Named moves, each a turn or a mirror, and the order they were made in; the first pair answered:
lepe (before -> after):
[  3   5  23  14  -3  -6   8 -13  14 -20 -21  -5  -1  10 -21 -25 -15 -20
  -5  -5 -20   3 -11  -1  11 -15   1 -13 -16]  ->  [-17  -5   1   7   0   2   5 -15   4  -9 -10  -2  10  -5  -2 -10 -33   3
  11 -21   0 -22  29 -22  13  12   0 -16 -11]
[ 10 -11  -3  -8  -5  -3  -6  -6  -4 -13 -13   3  15   0 -17  -4   1 -23
   5  21  -2 -20 -17  -2   1  -8  17 -12  -1]  ->  [  1 -16 -13 -10  -3   1  -7  -7  -9  -9  -8   4  20  -7 -10   3  -6 -12
  12  12   6 -31   1 -11   1   3  17 -12   1]
[ -4   2  -8  -4   8  -1  -8  16  -3   4   1   7   3 -15  15  -2   6   8
   7  -8  10  -8   1  -5   0  -3   6  -3   0]  ->  [  5   7   2  -2   6  -5  -6  17   0  -1  -3   5  -2  -9   6  -9  13  -2
   0  -1   2   3 -17   4  -1 -14   6  -2  -2]
sivel (before -> after):
[ -3   1 -16   5  -5 -10  -2  15   2  10   2  -4   7 -12  13 -11   7  -3
  -4   8   3 -22 -13   4  -2  -8   6   2  14]  ->  [  0  -9 -14  10 -14  -6   7  -6  -2  13  -3 -12  11   3  -5  -3  -7  -8
   1  18  -4 -18  -1   4  11   2 -10   0  14]
[  4   2 -14  -1   8   9 -24 -11   3  16  11  -5 -14  29  15   0  20  11
   5   9 -10   6 -23  16   2 -26   0  13   9]  ->  [  9  -7 -10  -4   6   8 -22 -19   1   9   1  -4  -6  29   2  -1  13  -7
   5  20 -13   0 -31  15   3 -28   6   6   7]
[ 19  10   3   3  15 -26 -17  -3 -19 -32  11   1  48  -4 -10 -24   9 -32
  -9   3  24 -12 -18 -12  -6  -5   1  -9  19]  ->  [ 11  12   0  23   4 -13  -5 -22 -20  -7  26 -16  33  22 -11  -4  -3   1
   0  -6  19   9  25  -9  17  19 -46   3  22]
nupon (before -> after):
[-28 -22 -13  -1   1   7  11  29   1   1  18   4  16  -3   2  19 -29   2
  -6  -5  16 -21  14  -3  -5  16   8 -15   6]  ->  [ -9  -2   9   8   2  -3  11  43  15  -7  14   3  -5  11  -6   0  -1 -11
 -27   4  -4  11 -31  23 -11 -19  10  -7   0]
[ 12  16   7  15   3  -3   9 -18 -19  20  20 -21   4   6   3  23 -23  -5
   9  -1  -5  -8  28 -28   6  21  -1  -9  -3]  ->  [ 29  33  25  22   4 -12   8  -5  -7  12  15 -23 -13  16  -3   7   1 -16
  -8   6 -21  20 -11  -6   1  -8   2  -3  -6]
[ -6 -20  19   0 -17  -4 -36  -4  20 -10  -9  11  12 -12   0  21   9   3
 -13 -18  22  -4   4  11  22  -4  36   7  -5]  ->  [ -4 -17  21   0 -17  -5 -36  -3  22 -11 -10  11   9 -11  -1  19  11   3
 -15 -17  20   0  -1  12  21  -8  36   8  -6]
Vuv (before -> after):
[-10  10  -9   8   4  -8  -6  14  10  18  18  13  -1  -5  39   6  10  14
 -10 -12  21 -15   1  -9 -27  12  16 -16   8]  ->  [-10   0  -8  17  -7   1   6 -12   4  27  18   1  -1  14  23  20  -8  20
  -2  -5  15  -7  27 -10  -8  31 -13 -13   8]
[ -3  10   2  22   3  -1  -6   4   2   6  11  -4  -1   8   3   0  12  26
   0  -6   5  17  13  21  13   2 -19  14  13]  ->  [ -8  10  -6   8  12  -6 -16  22   0  -2  10   9   9 -16  18  -7  16  20
   1 -11  18  -5   2  12  -3  -3  10   7  14]
[  0   0 -33 -14   3  24  16  16  -4  16 -21   6 -25 -15  -6  25  31   2
 -13  20   2  17  13  -6 -15  17  -1  17 -12]  ->  [  0   0 -34 -15   3  24  15  17  -5  16 -21   7 -24 -18  -5  25  31   2
 -14  20   3  15  12  -7 -16  18   2  17 -11]
lemag (before -> after):
[ -6 -11 -13   9   3  -2 -15 -10   4  12  -7 -10   3  11  -7  10  -6   2
  -3  24 -19   0   3  17  -2   2   1 -18  -9]  ->  [-13  -9 -19   8   6  -1 -17  -5   4  17  -1  -8   3   7   3  14  -7  13
   0  16 -13  -4  14  12  -3   7  -1 -17  -8]
[-29   3  -4   3  15  -8  -2  -3 -14 -13   4 -14  -1 -22  25  -4   7   8
   2   5 -18  14 -16   5   0 -10  28  15  15]  ->  [-26  -2  -2   2  14  -9  -1  -8 -15 -17  -3 -14   4 -23  16  -4   3  -2
   2  12 -20  12 -21   5   0 -11  30  12  14]
[  1   6  -9   7  16 -10  -2  21   0 -28  23   7   1 -10  27  -5  15  12
  -1 -13  25  -2   6   6 -32   7   2  20   7]  ->  [ 18   2   9   8  11 -15   4   9   2 -42   6   3   3   2  -2 -14  16 -20
 -10  10   9   8 -24  17 -30  -9   6  15   3]

(two moves a pair)
[  1 -11  -1  -7  -5  -5 -14  -2   4 -19 -16   3   8 -12  -9  -8   6 -21
   7 -11  15 -20  -3   0  -6   1  17  -4   2]  ->  [  3  10   8   9  -6  -5 -12   6  15  -6  -4  -7 -18   6  -1  -8  22   4
  -1 -20   5  14  -3  18   0  -8  -9  11   1] : sivel then Vuv
[ -3  16  -2  -2   8   8 -11  41   4  -4   8   3 -18  18   2 -11  17  -5
   4  -9 -14  17 -19   1   7  -4   4   8  -5]  ->  [ -7  -1  -6   4  -2  19   2  11  -4   4   6  -8 -11  31 -15   6  -6  -1
  15  -2 -16  16  12  -7  26  19 -20   5  -3] : Vuv then Vuv
[  5  -5   4   2 -10  12   7 -12  -2  -6  -6  -9   9   8 -12   8  -8 -15
   3  10  -2   3  -4   1  13   2  -3  -5   3]  ->  [ -4  -8  -6  -5  -5  13   2  -6  -5  -4  -2  -3  15  -5   1  11 -11  -8
   8   2   8 -12   7  -9   9   9   6  -7   4] : Vuv then nupon
[ 12 -19  -6 -27   8  -4  -1   1   0  -9 -18  -2   9  -5  -1 -18   1   1
   2 -13   0 -14 -11 -10  -2  -5   4  17 -11]  ->  [ 14  -7   0 -15   6  -3   0   5   7  -2 -10  -8  -7   8   1 -19  11  15
  -4 -17  -6   7 -12   0   1 -10 -12  27 -12] : sivel then Vuv
[ 13 -11 -20 -10  11  22 -20   7   8  -2  24  -2   6  11   3  -5  -1  13
  -6  -2   9   9   9   1  -6  -8   0   5  -3]  ->  [ 17 -19 -19 -15  10  21 -18   0   5 -10  15  -1  15   9  -8  -6  -7  -2
  -5   7   8   0   3  -2  -7  -8   8  -1  -4] : sivel then lepe
[  4   4  -7  11  -4  -2 -10   3  -8   7  14   2 -10   7   9   6  11   8
  -1  -3  11   5  -1   1  11  -9 -10   8   0]  ->  [  8  -3  -5  12  -8  -1  -5 -10 -11   6   8  -2  -5  14  -4  10   2   0
   0   5   7   5   1   1  17  -5 -15   4   0] : sivel then sivel
[  4  13   6  -6  -4 -15  -3  23 -13  -7 -16 -18  -2 -15   5 -11  -7  -1
   2   1  -4  -4  -1 -21  -3 -13  -1   1   9]  ->  [  8   9  10   0 -11 -13   4  10 -14  -5 -18 -25  -2  -3  -7  -7 -12  -4
   3   8  -9   5   3 -18   6  -9 -14   2   8] : sivel then nupon
[ 17  -9   4 -10  13  -4  -6  19  -1 -18 -18   8  10 -25  -4 -11   0 -15
  -8   1  -4 -16 -16  -4 -33 -10  28  -1 -11]  ->  [  5   9  -2  -1  16   0  -9  35   5   1   4   6  -9 -23  23  -4  10  24
  -6 -23   3  -3   6  -2 -31  -4  10  11  -9] : sivel then sivel
[  7 -10  -2  10   2  -4   4 -20   1   5  -7  -2  -2  18 -17   3 -24   2
   5  -1  -4  -3  16 -12  -1  23  -1   4   0]  ->  [ -1  -1  -8  10   8  -5  -2  -4   3  12   5   1  -9  10   3   2 -15  21
   5 -15   4  -3  24 -15  -7  22   1   8   1] : sivel then Vuv
[  5 -12   9   5 -28   9  -4 -18  -7  13 -19  -9   8  17   3  15  -1  -9
  -4  13   4   3 -14   3  11  17 -27 -29  18]  ->  [ -1  12   6   5 -16   2 -18  17   2  16  -4  -1  -7   2  36   5  25  14
 -11  -8  13  10 -24   8  -5   1 -15 -19  19] : sivel then lepe
[ 16  -5   6   4  -7   5   1  -8   2  -4  -8   0   6   5 -10  -7  -4 -21
  -5   8  -9   7 -18   8   2  -3   3  -5   2]  ->  [ 16   3   8   5  -4   3  -1   3   6  -3  -2   1  -1   4  -3 -10   5 -13
  -9   3  -9  13 -23  12  -1  -9   4  -1   2] : lepe then nupon
[-16  16  -7 -21   3   1  -4   5 -14  -9  -3   6  11 -36  20   8  -8  -6
 -17   7 -11 -13   9 -23  -5   8   8   2  13]  ->  [  1  24  11  -9  -4  -3   4  -3  -6 -13 -10  -3  -3 -13  -1  -1   2 -20
 -29  22 -32  16 -17  -2   1 -11  -6   8   9] : sivel then nupon
[ 10  20  16   2   7  -6  -9  11   6  -7   0   0 -16   3  -8 -17  20 -10
 -15   4  -7  16 -30   9  -9 -22   7   3  -5]  ->  [  7  -3   9 -12   6  -4  -7  -4  -5 -17 -13   6   9 -10 -19 -12  -1 -32
  -4  14   1 -14 -23  -8 -10  -8  24 -12  -3] : Vuv then lepe
[-13   1 -20 -23 -13  29  22 -30  -2 -28  -4  -4  30   8 -12   5 -19 -18
  14  -3  -8 -18  21 -15  -7  13  10  -1  17]  ->  [ -6  43  -7  -9  -3  18  12  11  19 -21  14  -2  -7  13  16 -14  28   7
  -8 -20 -16  23 -11  13 -20 -23   8  20  14] : sivel then nupon
[  9 -17  15   4   2   7 -22  -1  23 -34 -11   7 -14   1 -13   4 -13   2
 -28  14 -17  21  -5 -13   4   5 -19   0 -16]  ->  [  0 -24   3  -8   8   7 -28   6  18 -38 -10  17   0 -19  -1   6 -18   2
 -21   8  -4  -4   3 -27  -5  12   0  -7 -13] : Vuv then nupon
[ 12 -21  22  -7 -17   7   2  11   3 -11  36  -3  -3  14   3  -7  -7 -36
  20   6  -4   9  -2  37   7 -10   7   2   9]  ->  [  6 -27  14 -15 -14   8  -1  12  -2 -13  36   2   8   1   9  -4 -14 -37
  26   4   5  -8   5  27   4  -3  18  -3  10] : Vuv then nupon
[  1  11   0  -4   0   0   0  29  20  -4  -7   3 -15  -6  12  -8  11   8
   4  -8  -8  -8 -10   0  -8   5  19   9  -1]  ->  [ -3   7  -6  -6   0   2  -1  26  18  -3  -5   3 -11 -10  15  -4   6  12
   7 -10  -4 -15   1  -7  -7  12  19   7   0] : lepe then nupon
[-17  -8  -6  15   2 -24 -16  12   1   1  -7  13  10   6  16 -17  14 -14
  39  -9   1   1  -5  -5  -9 -25  -4  16  -5]  ->  [-14 -21  -5  16  -6 -20  -9  -9  -3   0 -15   8  17  16  -2 -10  -1 -24
  44   2  -3  -1   3  -7   1 -16 -14  12  -6] : lepe then sivel
[ -3   5   2  11  -4  13   2  -8   0  11   9  -5 -16  11  -3  10   4  19
   4   0  -5  20  15   4  18   8 -22   6   2]  ->  [ -3   3   1  11  -4  15   3 -11  -1  11   8  -5 -15  10  -6  11   1  18
   6   1  -5  19  17   3  19  10 -23   5   2] : lepe then nupon
[-13   3   8 -11  11   5  -5   8   3 -19 -10  28   0   0  -4  -5  16  -7
 -38 -20   7  12 -19   1 -11  -2  17  18  19]  ->  [-17 -18   2 -12   2  13   4 -21  -7 -17 -18  22  16   6 -22   9 -10 -14
 -26 -10   8  -1   5 -12   3  21   6  11  20] : lepe then sivel
[ 11  -4 -13   6   7  -5   5  32   7  -1  35  19 -14 -19  21  10  -8  25
   1 -34  12 -37  30 -16   9  10   3 -14  15]  ->  [ 15 -17  -9  14  -4   1  18   6   2   2  29   8 -10  -2  -1  20 -25  19
   6 -22   4 -31  45 -16  25  23 -19 -15  14] : sivel then sivel
[ -4  -4  -3   6  -5   8   8 -27  -6  10   9 -12  -6  11  -3   9 -17  16
  16  -1   1   1  36  -8  22  28 -25  -3   5]  ->  [ -8   0 -14 -17  14  -3 -10   8  -5  -7   8  10   6 -28  23  -8  -1   5
  13 -12  18 -29  11 -19  -8  12  26 -12   7] : Vuv then Vuv
[  1   3   8  -1 -12  17  -2 -16   3  -4  22  12  18  18 -26  16 -15  12
 -13  22  -3  -9 -17 -28  -1  16  11  10 -30]  ->  [  2  19  12   7  -9  15  -4  -3  10   1  30  11   2  23 -15  12   2  26
 -21  13  -7   9 -24 -17  -2   6   4  19 -31] : Vuv then sivel
[-26   6 -21 -35  12 -19 -21  44   0 -15  16  24  18 -48  29  -3  14  14
  -4 -20  34 -31  10 -27 -15 -15  47  -6   2]  ->  [  4 -30   9 -10 -26  -5  20 -46  -8 -16 -18 -12  25  21 -65  16 -31 -34
  -1  38  -8   4  17 -11  34   3 -16 -12  -4] : nupon then sivel
[  9  13  -3  18  11   9  23   6   7   1 -20   1 -17  29  10  22  16  12
 -17  23 -15  37  -8  36  -9  -4 -32  13  16]  ->  [  3 -22 -15   2   5  16  29 -24 -11  -8 -35   3  19  19 -10  34 -19 -13
   1  36  -5  -2  13  12  -3  22 -21  -5  18] : Vuv then sivel
[  6   0   1 -27  -9 -10 -14   4 -32   7 -10  -5   1 -32   2 -17  12 -14
 -27   9  28 -13   1 -31  -7 -25  18  -9  -2]  ->  [ 13   7  10 -21 -10 -13 -12   6 -27   7 -12  -7  -9 -23  -4 -22  21 -16
 -34  14  19   3 -14 -20  -5 -36  12  -4  -4] : lemag then lemag
[-10 -16   0  -1  -8  15  -3 -25  -9   0  -1  -6  20   6 -15  13 -29   1
   8   8   8 -14  16 -14  11  17  -1   0   9]  ->  [  1  -5   8 -11   2   3 -14  -1  -2 -18  -8   6  19  -8 -11  -8  -7 -20
  -5  12   5 -15 -28  -6 -10 -12  32  -3   6] : nupon then Vuv
[ -5  -7 -14  -5   8   1  -2  15  -9   3  -7  13  17 -20  21 -16   5   3
   4 -16  23 -24   3 -17  12  -2  23 -11 -10]  ->  [ -3   0 -12  -4   9  -2  -4  22  -6   3  -5  14  10 -20  25 -20  12   7
   0 -18  21 -16  -3 -12   9  -9  24  -8 -11] : nupon then lepe
[-13  -8 -32 -25 -11 -10   2  25   8  19   6  26 -11  -5  41  23   4  -6
  -5  -1  40 -44   3 -11  -8  18  21  23  13]  ->  [ 13 -11  -2   1 -33  -5  25 -17  13  21 -10   2 -27  48 -12  26  -2 -28
 -15  32   5   4 -11  16  22  11 -26  29   8] : lepe then sivel
[-11  -7  -5  -6   5  -7  -8   4   0 -23  -5  -6  -2   5   0   3  13  -9
 -15 -15   2   3 -12   5 -12   1  21   8   2]  ->  [ -8 -16  -3  -2  -1  -3  -1 -13  -3 -23 -10 -11   0  15 -15   7   3 -16
 -13  -7  -3   6  -7   6  -3   7  10   7   1] : Vuv then lepe
[-14  -1  -7   7  -5   6   3  -4   6   5   9  -6  -4   4   2  17 -10  21
   7 -14   6   6  19   1  18   6 -11  -3  -2]  ->  [-12   2  -8  -7   5  -3  -8  18   9  -9   3   7   3 -18  13   3   3   6
   1 -15  11  -8  -8  -1  -2 -11  23  -8  -2] : nupon then Vuv
[-13  12   1  -5   1   3  -8  13  -4   7  10  -6  -7  -8  17  -1  12  23
   3 -12   2   4  15   4   2   5  -4   7   1]  ->  [ -9   0   5  -1 -10   7   2 -10  -8   7   3 -14  -2   6  -3   6  -4  13
   6   1  -5   6  23   4  15  15 -19   4   1] : sivel then sivel
[  7 -16   4   4   3   8   2  -9   1  -2   8  -7   1  -3  -1  19 -17   0
  16   1  -1  -1  17   0   7   9 -10  -1  -3]  ->  [  4  -5   1   5   9   6  -3   8   6   3  17  -3  -7  -8  17  15  -5  14
  12 -10   2   3  16   2   0   4  -7   4  -3] : Vuv then lepe
[ -3  12  -3  12   1 -12  -1  13   2   8  15  -5  -2  11   7 -11   4  15
 -16   3 -13  38 -15  -1   2 -28 -35  30 -10]  ->  [ -3  11  -8  -2  10 -18 -10  28   1  -5  10   8   9 -11  16 -22  10   1
 -18   3  -5  17 -32  -8 -15 -37  -3  23  -9] : Vuv then lemag
[  3  -7   7  -3  -5   2   4 -11 -10   0  -6   3   7  -3 -11   3  -9 -12
   1   7   2  -9  -1  -3   5  -3   5  -2   1]  ->  [  5   9  13   6  -2   1   3   0  -2   7   4   1 -10   5  -2   0   5   4
  -6   0  -2  11  -6   8   4 -12  -5   7   0] : sivel then lepe
[  9  -4  -4   2  13   2  -5   7 -21  -4  -6   8  20 -20 -15  -9   4 -20
  -8  27   4 -14 -16  11  -5  -7  24  -8   7]  ->  [ -4  -3 -11  18   6  14   4  -9 -23  20  10  -5   9  -3 -10  12  -9  15
   0  14   7  -2  29   8  14  19 -15   2  10] : nupon then sivel
[  3  -4  -5 -19   2   9  -8  14 -11   3  -7   7   6 -14   4 -12  -4  -5
   7   5  -2 -14   5 -19  -3  -9   9 -15 -18]  ->  [ 11   0   7  -4  -7  12   3   0  -7  10  -9  -6  -7  12 -13  -8  -4  -3
   3  13 -17  13   5  -5  12  -9 -19  -8 -20] : Vuv then nupon
[  2 -11  -8   7  -3   9   6  -9  -3  14  11  -6  -5  15   8  12  -7   4
   2   0  -8   0  27  -6  19  22 -24  15   8]  ->  [ -5  -5 -16  -1   8   5  -4  12  -3  13  17   3  -3  -5  29   7   3  12
   2 -13   3 -12  26 -13   6  18  -6  14   9] : Vuv then nupon
[ -5   3 -18   3   6  -8  -9  26   1   6   4   6  -6 -13  24 -16   6  31
  -6 -22  20  -2  21  -3   9  -8  -2  -2 -20]  ->  [ 16 -18   0   7 -11  -6   8 -15  -3  -8 -23  -5   6  13 -28 -15 -14 -14
  -8  15  -2   6   1   5  24 -10 -12 -11 -26] : sivel then Vuv
[  1  -4  -4 -21  14  -6 -11  12  -8 -20  -9   5  10 -29  10 -18  -4 -24
   0   3  14 -30 -14 -13 -19 -11  33 -11  -5]  ->  [-14  -9 -14  -7   5   9   1  -9 -14   7   7 -10   4 -12  14   9 -25  14
  15 -10  19 -22  44 -20   5  23 -11  -2  -2] : lemag then Vuv
[ -5  26   9   7   6  -4 -12  32  10  17  13   5 -24   9  21  -2  22  29
 -11 -17   0  23 -17  15 -11 -15  -9  11   3]  ->  [  6 -19  10 -14  -3  -4  -3  -9  -8 -12 -24   9  21   1 -27   0 -16 -38
  -1  23  -4 -18 -31  -5  -8  -3  19 -17   2] : sivel then Vuv
[  4   7  14   0  -2   1  -9  -7  10   5  -7   6 -11  17 -19   2   1  -7
   0  10   0   9  -1  11   9  -2  -3  10   0]  ->  [  3  12  13   2  -1   0 -12   0  13   6  -4   6 -15  15 -12   1   7  -1
  -2   6   2  11  -2  13   7  -5  -2  12   0] : lepe then nupon
[-17  -2 -10  -1   7  14  -5  18  -5  11  19   2  -6 -12  23  -4  10  15
  24 -26  24 -18  20  -7 -13   4 -10  12  -6]  ->  [ 13  -5  20  10  -7  11   9  -9   1  -3  -4 -11 -12  21 -24 -14  12 -26
   9  10  -7  14 -19  18  -1 -18 -24  11 -12] : lepe then sivel
[  3   6  -7  27  -6  -3  14 -22   4  -1  26  -1 -15  -6  -8  -3  14   4
 -11   7  -9   6  12 -15  16   4 -25  21   4]  ->  [ -2  -1 -14  21  -4  -1  13 -23  -1  -1  27   3  -6 -13  -4   0   7   5
  -5   4  -2  -8  23 -25  15  12 -19  16   6] : lemag then lemag
[ -3   8   9  11  -3  -6   6   7   5  -2   3  -2 -14  16   7 -10  17  13
  -7  -4  -9  15  -2  14  -1 -12 -14  16  -3]  ->  [ -9  -7  -3 -10   3  -9  -2  10  -5 -16  -4  12  11 -11  11 -12   7  -6
   1  -3   6 -22  -3  -5 -14  -6  21   1  -2] : nupon then sivel
[ -6  -1  -3  -6 -18   4   7  -4  -9  -7  -3  -1  -1 -14   7  15   6   4
   0 -10   5 -24  26  14   7  20  -5  -1  -1]  ->  [  4  -1   5 -12 -16  -3   4   1  -6 -20 -14   4   3 -18  -1   3  14 -18
  -7   1   0 -25  -2  19  -2   3  13  -6  -3] : lepe then Vuv
[-22 -10 -14   1   3   4   2   2  -1   6   0  -2   4  -8  14  -8   8  16
   8   8  12   9  27 -14   8  17 -14  -1 -11]  ->  [ -3  -5   5   3   1  -4   4   3   6  -8 -14  -3  -1   1  -5 -23  21 -11
  -6  26  -5  25 -13   2   4  -7  -6  -2 -15] : nupon then sivel
[  1 -14  -7   2  -2  11  -5   2  -9 -11 -15  22  10  -2  10  15   0 -15
  -4   6  12  -5   6   5   9  16   7  19   0]  ->  [ -2 -12  -9   3  -1  11  -6   6  -9  -9 -12  22   8  -3  15  15   1 -10
  -4   1  14  -5   9   4   8  16   7  21   0] : nupon then lepe
[-11   4 -14  18  -3  14 -11   5   2 -12   3  11  -8  -5  -8  21  -9  23
   8 -22  18 -17  21 -12 -11   8  -2   1  15]  ->  [ -6  16  -9  18   1   9 -16  21   9 -15   5  14 -17  -8  -1  11   8  23
   0 -25  14  -8   2  -5 -19  -7   6   5  14] : Vuv then Vuv
[ 11 -17  12  -1 -13   2  15 -20   0 -14 -19  -7  17  14 -37  -6 -12 -43
   4  34 -13  -6 -21  12   7   2  -2  -6   0]  ->  [  8 -18   7 -11  -6  -1   8  -9  -1 -21 -20   1  25  -1 -27 -10  -9 -47
   4  31  -6 -21 -26   6  -3  -1  17 -10   1] : Vuv then Vuv
